(in the rows, 128 means zero)
A: a few groups of rows, each row roughly a mix of its group's hidden directions; one row fits no group:
A (97 x 10):
[[189  88 162 145 142 139 148 105  98 137]
 [ 88 154 116 148 145  94 148  94 105  76]
 [179  89 110 139 141 137 141 135  70 101]
 [103 110 116 107 172 105  95 109 133 188]
 [165 143  83 166 152 117 132  92 152  89]
 [103 128 145 180 149 156  83  89 146 148]
 [148 131 120 119 140  82 133 113 191 173]
 [ 73 122 145 172 149 122 156 111 173 145]
 [130  87 131 138 107 120  58 153  97 109]
 [ 80 142 142 110 110 120  97 149 127  63]
 [192 101 117 119 130 131 137 128 139 190]
 [147  68 153 123 137 157  91 120 165 154]
 [167 105  98  94 122 134 148  96 121 187]
 [177  99  87 127 120 143 156 138  97  83]
 [155 142 110 154 103 128 129 149 153  54]
 [128  86  81 144 110 116 114 161 116 183]
 [168 129  97 139 101 156 176 123 120  79]
 [177 111 146 114 123 160 123 193 126 151]
 [162 121 164 145 109 155 168 122  89  83]
 [161 115 157 112 159 142  94  95  76 154]
 [168 114 167 116 137 149 116 106  93 185]
 [195  95 162 142 143 141 133 105  94 125]
 [108  99 122 145  96  84 132 194 127 142]
 [117 184 153 117 123 118 147 129 120  61]
 [160 139 144 133 114 101 156 128  73  74]
 [120 136 106  97 113  80 164 143  98  77]
 [101 129 147 168 146 164  82 110 167 156]
 [ 53 109 114 179 136 125 129 129 120 136]
 [ 72 137 133 160 156 149  90 130 174 136]
 [135 115 164 158 102 123  69 146 103  88]
 [145 132 170 155 135 182 101 151 163 157]
 [151 106 118 126 157 176 117 162 137 187]
 [151  72 126 151 149 103 165 120 158 166]
 [132 141  91 146 133 112 102 138 150  53]
 [ 87 125 192 148 136 118 143 131 159  88]
 [ 82  85 118 167 144 168  94 108 131 135]
 [ 55 137 122 130 108 129 156 148 170 141]
 [120 144 203 107 108 146 126 107 151 160]
 [107 128  95 156 160 105 137 106 194 113]
 [152 145 102 140 130 123  86 133 137  54]
 [108 166 118 130 155 128 184  80 156 142]
 [161 114 116 122 145 127 144  91 196  94]
 [147 115 179 122 118 158 166 110  79 155]
 [ 66 170  95 106 117 119 100 149 152 127]
 [ 89 161 167 103 125 102 127 130 135  68]
 [146 116 132 122 118 125 126 138 160 214]
 [207 117 130 101 122 123 140 139 140 168]
 [104 121 119 172 179  98 121 101 174 135]
 [ 56 156 116 124 124 104 115 128 108  86]
 [124 160 103 119 143 124  65 128 118  73]
 [163 100 122  92  92 162 166 147 109  94]
 [159 114 117 159 148 132 167 109 130 196]
 [ 99  88  77 144 131 145  88 120 115 169]
 [122 173 140 104 150 157 117  76 125  81]
 [156 102 129 148 141 137 100 178  70 108]
 [ 87 100 118 158 140 134  55 137 126 126]
 [120 112 125 106 110 150 100 118 186 185]
 [104 153 161 173 158 153 111 171 141  97]
 [ 97 125 141 158 109  98  83  96 108  80]
 [126  82 111 172 140 135 138 127 135 194]
 [ 66 129 116 152 105  92 132 173 112 107]
 [ 91 142  79 123 147  96  86 141 168 114]
 [104 111 143  83 123 118  91 172  91 162]
 [164 146 140  91  93 146 107 146  68 130]
 [109 144 140  90 141 137  87 115 103 192]
 [ 95 107 151 121 124 128 185 124 125 190]
 [ 73 155 112 144 152 115 144  73 156 126]
 [106 107  89 143 179 157 107 122 129 178]
 [ 99 164 144 141 131 136 147  72 181 140]
 [160 132 121  75 102 109 177 169 121 119]
 [181 159  98 159 114 144 147 104 107  88]
 [193 142 112  75 108 104 126 147 123 144]
 [ 92 105 123 153  97  89 133 192 125 125]
 [167  95  86 101 127 114 144 117  74 149]
 [ 68 161 153 115 138 112 124 108 129  75]
 [116 157 134  82 123 141  86 115 123  67]
 [106 167 125 117 117 111  76 153  83 161]
 [115 149 149 134  98  86 136 109 110  60]
 [ 89 111 101 146 149 115 156 122 197 117]
 [ 92 153 128 125 151  91  67 138 126 166]
 [ 93 157  80 117 116  76 139 144  94 143]
 [108 131 153 171 150 170  84 122 163 155]
 [130 158 132 143  79 150 159 153 130  68]
 [167 147 121 158 121 150 165  84 159  90]
 [119 118 133 101 175 121  85  97 100 175]
 [ 69 140 165 130 141 112 104 130 154 177]
 [ 75 147  98 105 107  82 111 155 104 109]
 [180  83 163 143 145 136 159 103 101 142]
 [113 148 111  90  93  89 107 173 111  94]
 [185 118 170 136 123 159 139 110  80 115]
 [152 180 124  66 127 121 117 109 115  92]
 [182 123 116 110 118 138 111 140  59 113]
 [ 75 117 143 124 160  98  99 130 171 163]
 [ 83 115 164  79 102 133 123 164 130 162]
 [169 144  76 139 124 123 109 139  72 102]
 [ 57 166 133 139 105 127 139 139 160 154]
 [155 143  93 165 142 126 151  90 169  88]]
the one row of each list that fits no group (the others fit one group, some only roughly):
  z_278: [193  96 103 116 141 136 150 106 131  84]
  z_690: [129 105  80 133 156 101 132 116 186  94]
  z_858: [ 97 184 110 115  86 133 107 155 150  96]
  z_541: [156  68 103 131 160 131 157 121 153  89]
  z_291: [122 136 146 170 129 110 105 110  73  76]
  z_240: [152 140 102 158 108 101 176 158 171 103]
  z_608: [ 59 139 117 135 129 148  93 120 117  80]
  z_81: [143  73 127 109 123 117  94 141 151 186]
  z_886: [151 123 131 120  92  80 140 123  83  76]
  z_765: [ 88 184 132 113 146 123 138  88 113  85]
  z_168: [ 89 162 166 119 125  87 164 142 141  90]
  z_240
  z_754: [ 74 139 147 119 102 133 188 131 123 163]
  z_532: [185 128 110 129 152 117  65 122 133 100]
  z_379: [115 173 117 110 121 151 108 119 105  58]
  z_981: [ 60 117 143 148 116 130 101 149 130  79]
  z_515: [199 104 153 158 108 144 159 131 125 110]
  z_716: [ 90 142 113 129  98 128  99 163 106  67]
  z_328: [120 195 144  99 137 111 148  93 123  90]
  z_738: [165 150 105 178 144 152  96 117 159  93]
  z_807: [188 121  85 130 153 114 109 128  88 100]
  z_507: [140 120 185 128 157 116  84 114  97 167]
  z_520: [ 93  94 152 118 152 120 167 110 109 184]
  z_788: [175 108 117 144 125 149 178 101 148  83]
  z_725: [193 133 117 112 135 118 157 117 127 186]
  z_540: [194  97  88 118 139 125 132 121 124  84]
  z_220: [ 61 129 163 159 142 134 128 118 142  85]
  z_738
  z_409: [153 153 143 119  85 155 129 145  60 130]
  z_630: [150  65 112 148 117 138 111 157 135 179]
  z_984: [ 91 142 156 126 134 163 105 104 137  63]
  z_94: [ 71 131 113 133 112 139  87 145 110  73]
  z_255: [178  85 122 104 110 148 105 158 113 170]
  z_47: [179 142 137 119 161 150 155  77 132 163]
  z_498: [127 140 143 173 173 183 110 127 146 160]
  z_701: [150 117  90 119 141 121 157  62 104 159]
  z_847: [130  96 118  99  76  87  92 137 105  99]
  z_281: [ 77 101 130 131 101 116  87 173 130  93]
  z_668: [165  87 117 131 136 161  95 128 113 186]
  z_188: [166 111 154 150 113 183 156 115 103  91]
  z_188
  z_513: [191 116 161 160 101 148 160 130 126 103]
  z_627: [ 65 154  87 117 136 106 110 141 155  97]
  z_295: [ 84 159  96 134 112 138 102 141  97  73]
  z_631: [ 92 118 147 155 128 131  68 179 132 107]
  z_431: [136 139  63 138 134 115 140 116 176  86]
  z_384: [176 129 145 114 125 129  89 176  81 113]
  z_437: [114 153  81 129 110 110 101 161 188 122]
  z_376: [111 121 196  97 131 127 104 130 119 178]
  z_31: [160 110 145  82  76 132 115 163 157 148]
  z_163: [142 106 174 115 145 146 146  98  67 150]
  z_88: [155  73 125 114 103 136  76 142 100 155]
  z_669: [122 155 121  72 101 106  91 147 126  81]
  z_384
  z_830: [ 49 148 119  95 143 126 110 122 106 143]
  z_846: [153 112 158 115 150 121 109 183  72 137]
  z_673: [160  94 135 116  98 154  86 136 143 184]
  z_524: [ 74 151 119 127 120 142  98 122 108  65]
  z_38: [165 131 109 114 129 129 178  72 124 167]
  z_158: [157 106  91  75 126 132 154 155 134 174]
  z_786: [196 121 164 131 120 158 118 109  91 144]
  z_638: [178 119 166 121 146 118 163 115 155 177]
  z_990: [124 121 142  96  95 116  98 194 151 102]
  z_783: [ 96 108 131 148 124 127  65 170 113  92]
  z_209: [101 113 147 144 122 130  64 177 140 101]
  z_846
  z_61: [ 71 152 135 112  98 101 123 110 176 101]
  z_814: [116  88 185 127 167 112 105 121 133 169]
  z_250: [ 94 114 102 160 171 139  88  85 126 154]
  z_789: [181 115 132 167  97 133 166 141 152  91]
  z_45: [158 137 102 136 152 114 126  88 191  98]
  z_259: [ 68 107  88 120 134 109 144 161 169 126]
  z_390: [150 108 133  95 127 121  94 162  60 141]
  z_484: [119 103 132 159 110 122 209 134 148 117]
  z_568: [142 105 171 136 145 153 155 101  64 123]
  z_782: [108  85  75 159 121 139 105 142 114 173]
  z_688: [123 105 127 153 163 163 134 151 132 198]
  z_231: [134  85 162 131 141 132 182 106 108 174]
  z_261: [ 71 160 174 142 108 133 128 131 132 173]
  z_688
  z_441: [193 125  94 131 144 121 120  92 149  88]
  z_420: [180  96 145 163 111 143 182 136 126 109]
  z_187: [139  91 128 100  81 104  81 166 116 111]
  z_287: [ 46 140  99 107 147 107 122 126 133 132]
  z_110: [ 68 105 141 142 139 161  85 110 134  94]
  z_744: [134 129 174  85 178 125  93 122 115 162]
  z_824: [111 172 143 129 141 111 187 146 138  81]
  z_211: [112 187 157 121 146 127 149  91 122  80]
  z_224: [121 157 156 162 152 168 136  90 166 160]
  z_645: [ 68 136 137 120 130 140  88 124 126  69]
  z_851: [125  89 157 163 149 118 153 130 167 181]
  z_293: [151 119 133  94 120 124  89 156  60 142]
  z_219: [176 108 110 121 162 100  79 130  88 127]
  z_744
  z_159: [184 119 139 113 133 111 163 121 147 187]
  z_350: [196  99 147 131 154 135  97  99 103 136]
  z_202: [183 124 120 134 127 113 162 141 119 194]
  z_364: [178 120 100 153 132 140 164  96 142  78]
  z_948: [ 83 144 143 134 107  96 106 145 146  65]
  z_931: [ 92 125 127 128 132 147 176  93 105 186]
  z_559: [142 123 187 128 151 116  80 115 101 168]
  z_457: [ 64 133 102 125 122 143  88 120 114  82]
  z_740: [ 87 150 141 157 125  98 109 121 115  62]
  z_563: [172  93 112 137 151 166 118 128 102 181]
  z_99: [202 138 102 129 133 124 124  96 124  86]
  z_661: [169 152 119 126 117 126  89 135  57 130]
  z_482: [151  66 123 148 113 134 111 169 139 172]
  z_931
  z_486: [ 62 144 126 127 130 138  94 118 119  72]
  z_852: [189 107 128 109 176 166 122 106 113 116]
  z_531: [168 104 168 149 109 165  77 123 131 151]
  z_460: [173 135 163 107  88 111 155 162 119  91]
  z_206: [183 119 153 111 141 109 164 120 151 179]
  z_617: [114 140 155 141 159 172 131  69 130  90]
  z_369: [164 127 180  86  95 159 125 135  94 137]
  z_395: [ 64 116 110 122 132 102 158 136 162 169]
  z_306: [134 110 114  93 124 155 135 130 168 198]
  z_700: [163 138 100 136 159 105 110  88 181 101]
  z_769: [141  99  95 140 143 142 118  71 117 183]
  z_26: [ 94 120 115 150 109 116 196 147 162 104]
  z_852
  z_811: [ 99 105 135 139 170 100 117 110 192 147]
  z_210: [127 133 128 102 159 118  61 116 125 180]
  z_70: [ 53 144 105 106 139 112 108 134 135 165]
  z_874: [196 146 145 125 100 158 138 102  98 106]
  z_672: [ 88 183 139 108 140 114 137  96 117  79]
  z_622: [ 43 150 110 111 135 112 147 130 134 124]
  z_174: [154  85 139 156 106 126 100 150 103 186]
  z_230: [133 148 127  98 151 134  53 114 105 156]
  z_609: [145 116 114 146 174 174 123 107 120 186]
  z_878: [180 121  71 112 124 127 132 126 135  76]
  z_993: [175 126 114 130 143 119  86 137  61 125]
  z_938: [147 185 158  85 131 111 153 113 133  89]
  z_90: [174  91 109 122 124 142 119  90 107 183]
  z_655: [105  91 110 148 136 144  57 111 124 157]
  z_174
  z_595: [110 117 105  91 113 122 107 183  75 140]
  z_263: [ 83 110  99 132 105  80 111 176 110 129]
  z_423: [ 83 128 194 113 121 132 118 126 158 166]
  z_434: [ 56 118 136 152 122 135 100 139 126  81]
  z_315: [190 113 144 166 103 139 164 141 133  96]
  z_535: [ 60 161 113  92 139 126  94 129 121 151]
  z_276: [139 104 143 159 109 156  65  98 134 162]
  z_298: [156 122 119  66  91 114 164 131 153 156]
  z_5: [131 131 123 124  86 152 137 164  55 120]
  z_198: [ 99 108 113 120 109  83  86 152 108  79]
  z_479: [109 138 166 169 121 129  81 158 144  82]
  z_20: [163 141  79 109  84 134 144 165 164 123]
  z_20
  z_986: [117  94  95 158 164 144  85 103  97 158]
  z_368: [195 130 151 117 131 112 172 131 145 166]
  z_39: [169 154 109 132  97 149 136 129  64 101]
  z_940: [110 143  81  84 104 115  78 142 100 113]
  z_564: [165 132  71 143 124 150 133 131  93 178]
  z_519: [164  83 117 121 131 157  94 146 118 184]
  z_356: [177 150 148 126  87 165 145 117  81 113]
  z_98: [115 150 139 173 185 177 137 129 144 148]
  z_338: [ 73 152 159 105 110 129  98 135 110  79]
  z_92: [175 118  81 145 135 155 133 116 108 181]
  z_936: [ 99 189 136 106 144 119 139  93 115  83]
  z_612: [113  87  90 124 133 133  88  92 131 180]
  z_360: [102  84 106 147 127 122  62 118  94 126]
  z_338
  z_706: [147  80  98 158 122 128 116 152 133 190]
  z_108: [141 161  69 127  89 144 154 137 130  85]
  z_905: [174 134 140 107 141 138  63 111  99 157]
  z_925: [104 125 148 189 156 138 144 133 184 123]
  z_626: [111 121 163 163 146 183 120 101 142  84]
  z_632: [116 131 162  71  83 147 119 159 109 153]
  z_689: [136 137  74 116  98 146 168 133 157  80]
  z_742: [112 187 137 104 142 116 151  95 110  79]
  z_907: [169  95 152 106  93 142  88 168 134 153]
  z_112: [180 115  98 148 156 108  82 123 148  93]
  z_925
  z_929: [184  87 139 106 134 134 118 120 154 180]
  z_773: [136  97 116 134 145 167  87 126 134 194]
  z_243: [ 85 184 146 112 147 113 131  96 129  84]
  z_694: [116 158 159 146 131 158 131  93 191 153]
  z_397: [ 87 117 114 148 109 120 192 150 160 103]
  z_463: [119 143 109 147 156  94 174  88 176 135]
  z_656: [181  80 151 111 124 140 119 133 165 166]
  z_214: [ 64 128 144 139 119 135  93 140 124  72]
  z_339: [138 167 146 115 108 105 187 146 120  82]
  z_928: [135 147 182 134  98 158 138 115  72 151]
  z_463
  z_313: [126  65 108 132 106 120 102 172 137 166]
  z_643: [ 97 158 106 106 142  97 184 149 129  89]
  z_424: [196 137 161 119 118 159 100 116  93 120]
  z_709: [144 134 137 104 161 127  65 101 106 172]
  z_367: [117  83 140 141 156 117  66 149 160 149]
  z_36: [184 126 164 146  86 161 161 134 111 121]
  z_870: [ 91 147 161 125  90 142 124 156  84 171]
  z_711: [115  83 157 125 145 124 173 105 109 181]
  z_473: [ 84 108 136 131  97 107  91 184 134 101]
  z_117: [109  97 105 163 156 141  64 128  99 141]
  z_506: [ 69 140 126 134 129 142  97 116 122  64]
  z_184: [174 109 157 155 122 166  98  99 123 170]
  z_901: [151 138 138 127 170 147 153  67 142 170]
  z_327: [142 159 140 149 137 107 173  94  86  84]
  z_21: [150 104 126 140 122 120  95 171  73  84]
  z_367
